In the data rows, the value 50 means zero.
Here are some points, each followed by its number:
[56,24,51,46,60,52,73,38,39,43,35,65,56,66,39,43] 0
[45,45,58,80,71,65,55,37,49,49,50,58,44,77,57,61] 1
[42,58,68,63,61,72,38,48,47,60,69,77,46,54,73,40] 2
[67,35,19,64,62,68,37,59,45,50,49,82,50,18,35,47] 3
[57,46,50,15,35,50,59,59,29,45,77,70,33,51,54,54] 4
[21,16,65,53,87,67,47,83,42,33,81,59,46,79,70,34] 5
[8,40,74,48,12,25,42,66,41,35,46,36,89,57,75,63] 6
[24,48,54,30,38,61,22,59,44,45,55,41,49,64,64,56] 7
[42,9,37,70,49,33,52,56,20,28,39,69,73,30,30,39] 8
[65,39,45,59,65,56,62,49,59,56,49,61,46,65,40,29] 9
[45,50,60,60,61,59,61,41,84,66,38,56,37,66,34,36] 10
[30,41,68,69,64,39,36,39,80,91,66,61,66,36,70,27] 11
[43,50,46,36,49,59,18,66,31,55,59,47,60,25,66,38] 12
[43,52,55,43,51,78,79,56,31,66,64,78,2,56,71,21] 13
[45,64,46,35,34,53,48,47,41,29,61,49,66,27,84,13] 14
[38,29,4,45,27,84,53,70,44,14,37,50,68,63,61,56] 15
[47,32,64,45,56,47,52,46,39,53,70,81,42,58,29,31] 16
[61,62,82,27,68,34,35,16,76,75,42,36,37,15,7,88] 17
[56,38,40,47,46,53,67,30,36,40,62,56,30,67,35,60] 18
[51,60,40,74,66,73,80,35,64,57,29,46,23,76,63,38] 19
[51,0,50,38,42,21,44,80,42,38,57,48,93,51,50,66] 20
[33,42,30,35,54,78,38,80,26,40,54,38,58,74,64,48] 21
[29,9,66,49,99,79,37,46,41,37,65,51,34,95,6,40] 22
[64,80,42,66,47,79,60,56,45,46,43,33,18,36,71,26] 23
[36,60,58,36,23,66,70,71,35,54,57,46,76,69,55,27] 24
[35,47,99,79,56,48,84,25,44,60,58,74,37,76,51,43] 25
[73,49,13,48,74,70,38,40,58,44,63,60,38,18,36,54] 26
[63,22,36,71,62,45,42,26,64,56,31,24,59,47,58,82] 27
[63,49,47,30,42,34,52,39,61,62,36,24,47,33,47,69] 28
[62,64,60,39,55,56,42,31,85,60,23,20,57,56,22,67] 29
[49,18,33,65,63,52,37,53,39,50,51,64,61,27,50,39] 30
[29,50,58,60,43,58,70,58,36,33,51,54,62,68,48,36] 31
[20,56,67,55,56,47,48,77,80,51,64,30,69,65,80,49] 32
[64,68,64,56,34,62,80,40,55,45,52,64,19,49,61,28] 33
[37,69,68,67,68,57,24,59,60,75,73,69,57,58,58,18] 34
[73,83,46,24,37,69,74,35,43,65,40,38,21,55,47,49] 35
[32,60,72,59,45,34,75,66,52,47,49,43,60,71,56,57] 36
[70,88,62,39,58,57,44,28,80,80,28,15,44,49,22,73] 37
[60,37,19,49,77,73,17,40,69,55,44,46,40,37,38,61] 38
[94,30,18,56,41,40,34,31,69,47,17,46,69,37,24,60] 39
[39,46,99,74,54,17,79,69,59,79,47,46,64,83,74,50] 40
[60,61,44,42,29,27,25,45,45,51,44,54,37,43,50,52] 41
[79,79,61,27,71,45,40,23,86,66,33,27,52,37,24,76] 42
[34,61,91,60,50,13,82,60,48,74,53,48,59,62,73,54] 43
[67,87,44,13,33,74,86,13,34,56,38,46,16,57,48,40] 44
[17,85,79,50,64,50,37,48,88,58,73,68,56,55,82,49] 45
[60,71,44,63,73,62,77,49,24,45,52,59,4,61,42,28] 46
[87,77,19,32,67,81,47,49,71,51,41,17,0,24,61,61] 47
[57,64,32,44,48,70,76,49,15,62,49,76,17,60,74,20] 48
[63,75,58,39,63,49,43,31,95,62,43,21,50,49,11,71] 49
New points follow, each followed by the numbers of its two nearest points above, nearest first.
[34,17,73,64,64,33,31,70,46,56,59,45,86,56,40,76] ~ 20 36
[45,0,32,36,54,44,57,67,24,38,40,46,53,44,70,41] ~ 30 8
[32,52,50,20,32,71,35,69,34,55,79,65,72,37,63,28] ~ 12 14
[72,69,60,50,28,46,70,29,44,70,28,30,42,32,34,66] ~ 28 35
[55,40,58,57,35,24,45,51,40,39,39,43,65,50,45,46] ~ 41 31
[51,71,55,45,22,44,40,57,47,53,58,37,61,30,58,55] ~ 41 12
[61,47,20,55,65,73,92,49,35,54,24,37,28,74,60,46] ~ 19 46
[59,86,54,57,56,36,60,42,78,51,40,30,81,58,42,55] ~ 29 49
[51,56,25,24,28,52,58,58,55,46,42,53,37,41,42,25] ~ 41 4
[28,37,83,62,63,12,42,46,42,42,69,72,60,44,39,50] ~ 16 36
[28,7,53,55,76,58,29,55,50,40,60,68,43,59,44,66] ~ 30 1
[88,59,14,53,69,61,36,52,56,32,44,48,25,36,45,58] ~ 26 38
[54,69,39,52,25,66,65,62,57,47,56,59,14,47,60,49] ~ 33 23
[55,47,49,72,34,50,64,38,57,55,65,32,58,20,39,60] ~ 28 27
[40,26,59,33,59,14,41,54,37,42,54,51,70,54,26,73] ~ 20 0
[44,93,52,47,71,72,33,50,84,59,62,50,46,46,53,49] ~ 45 34
[49,51,75,71,74,23,56,62,60,60,66,46,54,56,28,64] ~ 36 43
[56,15,38,57,43,38,38,87,33,37,47,35,42,41,71,53] ~ 30 12
[45,41,45,70,80,36,44,48,65,45,51,53,47,64,61,72] ~ 1 27
[40,31,39,64,41,26,21,55,54,37,47,48,99,28,59,72] ~ 20 30
[51,47,46,62,70,54,46,48,50,55,39,67,46,69,35,16] ~ 9 10
[40,38,43,30,36,47,74,62,18,25,36,40,39,69,67,45] ~ 31 21
[60,67,53,59,48,71,60,58,57,59,40,61,35,57,67,33] ~ 33 23
[61,60,20,63,54,78,37,31,64,64,44,36,26,42,41,62] ~ 38 26
[65,22,72,51,56,29,72,64,47,63,34,59,72,53,50,53] ~ 0 36
[54,40,94,67,62,16,40,57,66,54,51,62,76,63,30,56] ~ 36 40
[59,77,45,56,42,73,65,49,42,51,51,62,34,60,58,29] ~ 33 23
[38,11,51,66,51,56,54,60,18,46,45,64,58,47,62,46] ~ 30 8
[86,97,17,43,64,89,24,45,66,65,31,18,0,21,75,52] ~ 47 23
[35,31,44,28,40,51,19,74,55,31,51,43,58,42,32,64] ~ 7 12
[57,48,44,21,49,21,35,55,49,35,57,54,31,41,22,49] ~ 41 4
[40,69,35,37,24,48,22,62,80,32,51,29,75,56,64,47] ~ 7 32
[46,15,54,59,30,43,44,48,41,58,43,52,89,59,55,74] ~ 20 6
[54,31,55,18,11,18,78,59,12,22,53,28,72,34,42,66] ~ 20 4
[47,47,49,29,17,45,59,76,53,36,39,49,72,28,46,49] ~ 24 28
[41,29,53,72,73,32,60,44,49,43,45,54,46,63,44,68] ~ 1 0
[58,44,82,37,59,45,56,35,77,58,37,55,36,74,21,42] ~ 10 9
